M: rows in 3 groups, each row roughly a mix of its group's directions (some rows in no group):
M (120 x 12):
[[ 10   1  47  44 -27   0  49   5  26 -29 -37  -2]
 [  6   5   0  26  31  16  -9 -71  -5 -40 -22 -35]
 [ 22  15  -2  54  -1 -57 -20  36  30 -11 -26  -4]
 [ -5  33 -36 -32 -17 -47  34 -29  37   0  28  15]
 [ -7  13  10  40 -51 -51 -37  -1  -3 -11  23 -35]
 [ 62  52 -23  15 -26 -34  13  -3  18 -11  14  17]
 [ 24   8  67 -49  25  10  16  -7 -40   2 -12  -6]
 [ -7 -11  12  19 -39 -18 -44  10 -17 -46 -13 -57]
 [-45  16 -40  57   7 -28   3  22  41 -11   6 -11]
 [ 58 -43  54 -19 -27  -6 -16  21   7  -5  14   7]
 [-57  46   0 -11 -21   1 -10 -38  35  -5 -38  14]
 [-40  35   2 -40 -15   0  45  19 -42  36  10 -11]
 [ -7 -77 -31 -23  39  -4  -1   8 -10   5  22 -25]
 [ -8  36 -33  33  -7 -31  40   2  51 -23 -17 -27]
 [ -1 -60 -51  15 -25 -13 -16   3  49 -15  10 -11]
 [-11  19   0 -52 -22  34  54   2 -20  12  20  40]
 [ 29  23  17  42 -16 -38 -26 -10 -11 -39 -23 -47]
 [  1  23  38  29  51  -6  22  23  60  15   3  -2]
 [-31  29 -10 -25 -54  -4  32 -37 -14 -27  28 -27]
 [ 22 -46  -8  -4  60   6  -7  31 -27 -45  -1  16]
 [ 52  26 -28  42  27 -39  -4  -6  26  -9 -12  34]
 [-35  67   3  17 -13   4  50  32  13   3  18   2]
 [ 27  51  15 -12  25  28   9 -35 -37 -20  41  20]
 [ 31  19  41  16  21 -34 -10  27 -34  33  17 -45]
 [-35 -42 -20  25  -2  54   0 -43  19  -4 -32  12]
 [  6  46  13   1  -4 -43   2   9 -57  16  41 -29]
 [ 58  20  -8   1 -29  24  -3 -12 -49 -47  16 -12]
 [-39 -45 -52   8  36 -14   4   3 -11 -42  22  -5]
 [ 19  62  -9  18   2 -32  18  45  25   1  36  18]
 [  8   3 -11  60  64   1 -18  41   0  -7  18  -9]
 [ 15 -11  50  -3 -46 -22 -10  25  60  -9  10  18]
 [ -6  63 -28  -3 -53 -29  -9 -18   4  25  28  -8]
 [ 15 -50   6 -13   8  34  20 -46  -2 -47 -38 -10]
 [  3 -35  17   5  27 -63   6  32   4 -39  36   9]
 [ 18   7 -37 -28   2 -33  42  -7 -30 -37  -3  51]
 [ 22  11 -14  12  43 -28  28 -44  46 -18 -22 -34]
 [-43  36 -10 -32 -20  35  45  -3 -35  20  25   9]
 [ 30  -6 -16  36   0 -69 -43  20  -7   3  -7  26]
 [-10   3 -23   0  25 -37 -22   0  57  57  -9  24]
 [ 29  40  45  18 -25 -36  11  37  14  31  23 -22]
 [ 12 -43 -20   6  24  25 -14  -9 -35 -33 -60  20]
 [ 30  -8  24  41 -49   9 -36 -23 -31  -2 -38 -21]
 [-24  55  -5  15  11  30  53  -4  22 -22 -27  31]
 [  5 -24 -27  10   0  36 -22 -45   6  -6 -71  -3]
 [  3  12 -87  -4 -25 -10   4 -35 -21  -2   9  13]
 [-17  19 -23 -43 -23  27  44  20  18  16  51  22]
 [ 20 -19  59 -22  -7  29 -16  21  22  32   0  50]
 [-39 -24 -29 -12  -3  25 -13 -36  13 -55 -23  39]
 [-22 -61  -3 -27  34  22  15 -25  -5 -50 -12 -15]
 [-46  19  23 -17   4 -26  48  32  13  39  20  30]
 [ 52  24 -13 -12  -1  23 -32 -29  19  62  -8   8]
 [ 34 -64  31 -19  -6  24 -31 -11  11 -31 -23  20]
 [ 48   8  -5  19  -7 -33  45  -9  37 -46 -17  24]
 [ -7 -39 -14   5 -13 -29 -64   8 -17   4   5 -55]
 [ -7  15  38  29 -73  -4 -12 -19 -25  19 -13 -24]
 [ 63 -17  -7  17  18  16 -54 -12   6  31 -31   9]
 [  0 -14  -1  31  -1  30 -22 -55  14 -57 -13 -33]
 [ 39 -46  10  29   2 -36 -44  24 -10  -3  17 -38]
 [-23  36 -41  46   8 -16  30  34  15  31  33  -5]
 [-26 -19 -57  16  38  40  28 -11   1 -31 -20  21]
 [ 10  -9 -21 -63   7  42   8 -51 -21  27  -1  14]
 [ 21   9  19  -5  25  48   5 -32   0  -2 -73  -9]
 [  5 -10  22   8  -9  42  -4 -14  45 -37 -49  42]
 [-30 -17 -44 -12 -62 -31  14  18  -6  -2 -31 -27]
 [ -6 -43  62 -41 -12  40 -18  17 -19  -5   9  -2]
 [ 38 -32   3 -52 -28  38   7 -38  14   1 -35  -1]
 [-31 -16  24 -19   2  16 -37 -35   6 -52 -40  32]
 [-34  53   1 -19  -4  25  65   8  -5  18  22  14]
 [ 32  24  19   8  59   5  25  -6  16  27   3  55]
 [-45   2  23  21 -38  -3  -2  65 -17  25 -24  14]
 [-31  -7 -18  35  32 -25 -30  42  16  30 -38  29]
 [ 42 -57  47   7  31  12 -26  10  -8 -20  11 -22]
 [ 49  -7  22  59 -18  -2 -14  33  44   4 -17  -9]
 [-84  -4 -32 -13   7   4   5  12 -33   1 -22  14]
 [ 38  -6 -35  15  19  -1  38  -4 -50 -45   9 -30]
 [ -1  36   2 -24  40  15  30  -5 -28  48  36  36]
 [ 11  50  11 -28 -30  -7  39 -12  13  54  19  27]
 [  4 -70  11   4  23  26 -35 -38  25  -7 -22 -14]
 [ 38 -13 -15  -4 -48  33  20   2  59  27 -14  14]
 [-56 -14 -20  10  19  50 -29   6 -17  17 -46  -9]
 [-20  36   6  54  39 -28  20  42   6  15  11 -28]
 [-51   0  32  19  39 -37 -48   3  -9 -27 -11 -12]
 [-18 -52 -16  37   8  -1  -1   1  53  17 -50   7]
 [  6 -30 -13 -39   0 -14   4  19 -23  57  57 -10]
 [-61  13  -5  29  33  -3 -42 -18 -10 -35 -25  19]
 [-16  57 -25 -16 -35  -7  46  31   1  -1  39   3]
 [ -1 -37 -44 -50 -17  38  -2 -45 -10  -5 -11  22]
 [ 13 -10 -26   4 -64 -25  -7  36 -18 -14 -32  41]
 [ 17  24  13  20  33   3  45  14  54  14  -5  49]
 [ 65 -31  12  44   2  11 -42  19  -9  24 -10 -12]
 [-52   4  12  16 -48  -6   9 -29   6  36 -51   1]
 [ 54 -22   6  37  14 -46 -33  26   3 -34  16   1]
 [ 22  38  11  -8 -32 -39  25  23  -5  41  45 -29]
 [-27   1 -34 -63   9  -6   8 -13 -41  -8  48   6]
 [ 26   1  22  20  57 -11 -26  16 -12  47   3  46]
 [ 55  10  44  49   7   3  15  31  20 -23 -24 -11]
 [ 19  44  28  60  53   1  -7 -15   8 -11 -10  15]
 [-10 -74 -13  -5   6  13 -42 -19 -17  32 -28   9]
 [  8  51  -3  15 -10 -26  46  46  25   7  -1  41]
 [-13 -27 -28  -4 -12   8 -34  17 -47  51   5  47]
 [ 15 -41  -3  19   3 -32 -44  -7  34 -27 -14 -54]
 [-39   5  -5  61 -23 -27   9  15  11 -54  17 -10]
 [-39 -20 -20  -3 -22   6 -51   6 -55  26  20 -28]
 [ 29  43  -4 -28 -45 -32  22 -30   0   4  48   0]
 [-14 -71   1 -14 -28  36 -36  -4 -22   9 -19  25]
 [ 45   6  21 -17 -35 -55 -12  45  -3 -32  -8  -6]
 [  6  28 -24  29 -22 -71 -25  20   9 -21  31  -4]
 [-12  -4 -21  61  28  17 -34 -10  18 -24 -52  -3]
 [ 28 -60   0 -30  11  18 -44 -24 -16  27 -21 -24]
 [-30 -19  53  10 -20 -48  -5   5  24  14  41 -31]
 [-51 -21  -1  40  -7 -19 -17  13  11 -52  -3 -44]
 [-35 -18 -36 -39 -13  37  19 -23  14 -14   1  56]
 [ 57 -38  24  40  26 -10 -42  19   8  -6 -21   2]
 [ 37  24  49  18 -46  13 -11  -2 -22  53  -5   1]
 [-37  -8   2 -38  12  33 -36 -48 -19  -7 -36  30]
 [  8 -12 -42 -19  26 -17  39 -26  30 -23 -37  44]
 [-12  41  -7  61 -37 -20 -15  40  12 -31  -3  -7]
 [  6  15  46   7 -64 -35   2 -23  -9  43   8  -1]
 [-30 -16   5 -34  -9  70 -24 -39 -11  16 -21  -4]
 [-24   7 -15 -16 -38  10  13  20  33  36  43  54]]
one row of each group, then the others: which group is each in?
[  5 -21  10  -8  26 -32 -45 -17 -55  -6  -2 -52]
L
[-40  25 -64 -35  10 -16  25 -16  20 -28  20   3]
R
[ 12 -36 -14  57  -2 -17 -63  10  13  -3 -25  15]
G

[-58  -7  -6  29  -9 -52 -32  34 -18 -13  17 -16]
R
[-46  41   2 -28  39   6  42 -13 -42 -18   6  13]
L
[ 10  23  31  -9  27 -12  68  12  34  15 -29  27]
G
[ 29 -21  -3  54 -22 -22 -51   4  32 -18 -23 -25]
L
[  7   5 -37   2 -23  19  28 -11 -18   8 -26  77]
G
[-27  -6 -36  66  31   3 -21   0  18 -34 -32  -7]
L
[ -7 -61  13 -31   4  46 -20 -43 -27   3 -16   2]
G
[-14 -60   2 -51 -29   5 -27  -2 -41  13  -7 -21]
G
[-14  15  27  31   5 -40   7  57  24  24  46  -1]
L
[-36  10 -17  46  23 -24 -35  64  -1  10  -7   6]
R
[ -7 -18  -3 -59 -30  26  18  34  15  18  50  19]
G
